Where one turn sends some rows of the set: a few examples, then the rows asked
lin: [  0  -6 -11   3  15  21   6 -12  -7 -35  23 -12 -17   0   4  -1  -3  -1
   9  27 -15  23   0 -11 -17 -19 -17   7  14  -3  13 -25  -3   6  -1]
Duf: [  7   2  -7  10  11  22  -1   4 -12 -24  10   2 -13  12 -15  -8  -1   3
   0  23  -6  15  -2  -7 -19 -14 -21   2   4 -15 -10 -18  -4   1 -14]
raru: [  2  -5   3  11   9  17   8 -14  -7 -14   5   9 -20   4  18 -14 -16  -6
  -8  16  -1  10  -9 -16  -4  -8   2  -2  32 -10  14  -6  -7   0 -16]
Ral: [  2  -2   7  20  17  19  -4  -5  -6 -30   5  -4 -15   1   6 -10  -5  -8
   9  32 -11   3   0  -9 -28   3 -12   1  22 -17   2 -20   7  -1  -2]
Nup: [ 14  -6  12  14   3  13   3 -19  -6 -23  -6   3 -10  -6  -5 -14  -4  -8
  -8   9 -12  19 -11   5 -17  -7 -11   0   0  -9   3 -17  -7  -6   1]
zit: [ 18  -7   3  17  -3  12   4  -9  -1 -14  -3   7  -8   2   4 -15  -2  -2
 -17   8 -18  18 -14  -5 -25  -5   7   6   5  -8   7 -24  -6   6   5]
kelut: [  5   5  -8  21  13  11  14  -4  -3  -6   8   9 -17 -10 -10  -4   0   0
 -13   8   0  19  -4   6  -5  -7 -14   7   7  -2  -8  -5   9   3   7]
kob: [  6  13 -12  10  10  10  12   1  -2 -16   5  -1 -20 -10  -5   6 -15 -18
   3  11  -5  16 -13  -3 -30 -10 -16   1   7 -14  -1 -13 -13  12  -6]
siteb: [ 12  -1  -3  17  10   7   6  -7  -5 -24  18 -10 -11 -11   6   3  -7   1
  -3   3  -9   6  -6  -5   2  -9   0   1  34 -18   3  -7  15  -1 -21]
Bamam: [ -5   1  -3   5  21  18   8   3  -2  -6  10  10  -6  15   7  -1  -8   2
  -4   5 -22  12  -5 -16 -22   8   6  11  30  -7   6 -16   9  18  -3]
Ruta: [ 12   5  -6  14  20  -3  -2 -10  -4  -9   7  -1  -3  -2 -13  -5  -9   4
  -9   8   2  21   3   6  -4  -3  -5  15  14   0  -5  -4   8  13   3]
bez: [ 12   0  -4  16  14   7   5  -5  -4 -27  15 -11 -12  -9   8   1  -2   0
   0   0 -10   7  -3  -6   6 -10   1  -4  31 -17   1 -11  17   7 -18]
boto: [ 12  -6   6   6  19  11   6  -7   4 -20  -6   1 -16   1  -1 -12  -9  -5
  -1  10 -16  10   5 -18 -23 -12   4  13  28  -3  25 -16   7  11   8]
nogat: [ -3   3   2  16  14  13  -1  -5  -2 -15  21 -15 -11  17  -3 -10 -11  -5
  -8   1 -27  23   0   0  -5 -11   5   7  22  -9   4  -4  16  19   3]
Notif: [  1 -14  -2  -1  15  12   4  -8 -15 -14  14  -4   2  15  17   4  10  -5
 -14  13 -15  15  -9 -12   0  -6  -7   0  23 -19  21  -5   9   1  -5]
fakel: [ -2 -14  -2   4  15  13   3  -7  -9 -15  13  -5   1  17  17   0  15  -2
 -14  16 -19  18 -11 -10  -4  -7  -5   1  25 -18  18  -3   9   7  -8]
Taze: [  7   0  -7   2  10  -1  -2 -22   2 -19   6   0   0   1  -6  -1 -12  -9
   3  -1  -1  32  -4  -9 -17   0   8   5   3  -6   8 -21 -11   9   1]
Dukeg: [  3  -2  -7  13   7  20   4   2 -13 -11  14   3 -28   7   5   0   2  -8
  -6  20  -7  31  -4   0 -28 -10 -18   9   0 -13   8 -19  -8   6  10]
busun: [ 13   7 -20   3   9   6   9   4  -9  -5   1   6   0   1  -3  -6  14  -2
  -2   8  -9   9 -16  -3 -23   1  -9   1   8 -20   8 -23  -4   0   2]
Kirav: [  5  11 -13   5   6   7  -1 -17 -10 -15  17  -4  -1   9  -6  -3   0  -4
   8   7   7  32  -8 -10 -10   3 -11   7   2  -6   0 -16 -13   3   1]
Gozo: [  4  -3  -4   8   0  -7   6  -7  -4 -17  17  -4 -13   1  12   4   0 -18
   8  15   0  20  -3 -10  -1  -2  -3   3  34  -6  29 -12   5   2   3]
nabev: [ -7   2  -2   1  20   4  13  11   7 -12  12  -6 -10   8   2  -2  -8 -17
   6  23 -17   4  -9  -8 -20  -3 -16 -11  16 -20   4  -3   4   8   4]
Vef: [ 12   4 -17   5  12   6   5  12 -11  -3   4   8   1  11  -4 -14   5   4
 -10   8 -16  10  -5  -2  -4  -7   0   6  11 -10   0 -27   7   8   5]
Mezu: [  7   0  -1  10   4  -7   4  -5  -2 -21  15  -7 -14   0  13   3  -3 -14
   9  15  -1  18  -5 -12  -2  -2  -4   8  32   0  30 -10   5   5   5]
Tolu: [  9   0   2   7  12   2   0  -3  -9 -20  -4 -10 -10   3 -12   8   2 -13
   3  19  -5  18  -1   1 -24  -1 -29   0   8 -19  -4 -14   8   9   6]
Zek: [ 24   1   1   4  18   0   0 -11  -5 -27  17 -10 -13  14   1 -10  -9   3
  16   2 -17  20   4  -2 -13  -8   5   2  28  -7  14 -20  -3  20  -5]
leru: [ -4  -4   6  10  14  18   8 -12  -4 -12   2  10 -22   5  18 -13 -16  -6
  -3  17  -4  13  -9 -14  -3  -6   6   2  29 -13  18 -10  -7   1 -17]
Pok: [  6   2  -3   7  21  18  18  -6   0 -10  22 -21 -33   0   9   3  -9   0
  -3  19  -8  19  -7   0 -13  -9 -14   3  17 -19   0  -7  -5  20   1]

Nup moves to Kirav
Tolu moves to Duf
Where do these go?
Vef moves to zit
fakel moves to leru
boto moves to Zek
siteb moves to Notif
Pok moves to nabev

Where one turn sends some rows of the set: a few examples, then the rows asked
bofa: [ -9  17   5  12  10   0  -2   9  -4   3 -19   2  -5  -7  10 -10 -12  -3
  -3 -17   4  21   0  -1  -6  -9  -2   4  -7   9  -2   5]
Nevon: [  0   7   2   4  -7   7  12   2  -5 -21  17   0 -14  -1   5 -10   9  -3
  -1  -1 -15  17   5  -4  -8   0  -3   4  -7  -6  -1   5]
vuzim: [ -2 -10 -10  14  11  10  13   6  17   8   3  -1  -9  -7   4 -20   9   3
   5  -3   4  16  -6   3 -13  -7  -3   3  -7   2  -8  -7]
vobe: [ -4   2  -3  -9  -1   3  11 -15   9  12 -12   3  -5   4  10   3  -1  -4
   7   8  -5   0   1   5  -8   9 -10  13  -5 -16  -9 -15]
val: [ -7   5  -1   1   0  -5   6   3  27   9 -13  -2 -14   8   6  -2   4   2
  11  10   1  12  11 -12   3   1   0   4  -5  -6  -9   8]
kesir: [ -9   4  -6  -2  11   4   2  -7  12   8 -13  -7   9   0   1  -2   7 -13
  13   4   2  23   1  -4 -15  -4   3   5  -9  11   3  -3]
tur: [ -2  -5  -1   9  -5   5  10   7  -5   1 -12  -1  -2 -11 -20   4 -18 -14
   1  -2  -4  10   8  -2  -5  -1  -7   5  16 -10   2  13]
noz: [  2   0 -11   5  -8   7   5   0   6  -7 -33   1 -21  -3   7 -14  -9  -4
 -13  -6  -6  12   6  -2  -7  -1  -1   4  -6  -2  11   2]
kopu: [-13  15  -3   9   4   6 -10 -11  16  -6  -5   2  -2  -1 -20  -4  -1  -2
  -6   0  -5   2  -2  -2 -10  12  -1  -6   9   4 -14   1]
kem: [ -1 -14  -5   1   2  14   0   0  -4  -2  -5   2  -7  -5   5  -1  -5   3
  -7   3 -18 -15 -10   6  -7 -14  -5   0  11   4  -9   8]
Lan: [-11   3 -13   4  -5  -3   4  -3  13  -3  -6   2 -26  -3  -3 -26  -1  -2
  -5   4  -5  -3  10   1  -8  -2  -6   4  16   0 -10   7]
kikat: [ -3   2  28   9   5  -1   2  -3   6  15 -23   5 -16   0  -3  -1  -7  -4
  -3  -7  -5   2  -8  -1  -9 -13   2   2  -3  -3  -4   5]
suvo: [ -8   4   6 -10 -10   5   5  22   1   3  -6   7  -7   0   9  -9  -6  -3
  -3   7   5  19  -3  24  -9   6  -8   3  -9  -6  -4   6]
Sava: [  7  11   2   7   5   6  20   7  16   0  -5 -12  -3  -1  11  -1   0  -9
  -1  22  -1   3  -6   6  11   0  -1   7   2   3  -9   9]
rida: [  2   2  -7  -6   6   5  -7   3  -1  -4  -4  -1   8  -4  -5   0   1 -27
 -15   1  -2  11  -1   8   0  -5   2  19 -14   0  -4   3]
Lumi: [  9  -1   2   2  -3   5   6   1   5   7  11  -4 -25  -7  -6   4 -14  -2
   3   6  -8  -2   2   2  -8   8  -1   2  20   2  -9   3]
mar: [  1   2   2   3   2   0  -2  22  -7  -1  11   7   6  -8   0  -2  -1 -14
  -2  -2  -1   4 -19   6 -10  10  -4   0  -5  -6   8  11]
kadep: [ 11   2  -4  14  -8  -5   9  11  -2  -7  -6   3   2  -7   4  -9 -11   8
  -8 -17 -14   0 -12   3 -12  -7   1   3 -11  10  -4   1]
dob: [  4   1   3  -2  -7   6  -6 -13  -4   0  13   2  -8  -8   0  12  10  -5
  -7   2   4  10  -4   5  -7  12  -3   0  -5 -19  -5   3]
koluf: [ -9   7 -10   5 -11 -14   8  -5   4   8  -4  -1  -2   2  -2  10   0   0
  -4 -23  -4  11  -9   7 -14   1  14   2   2   3   6   2]

Nevon moves to kopu
noz moves to rida
Where do these go?
tur moves to Sava
kesir moves to kadep
bofa moves to mar

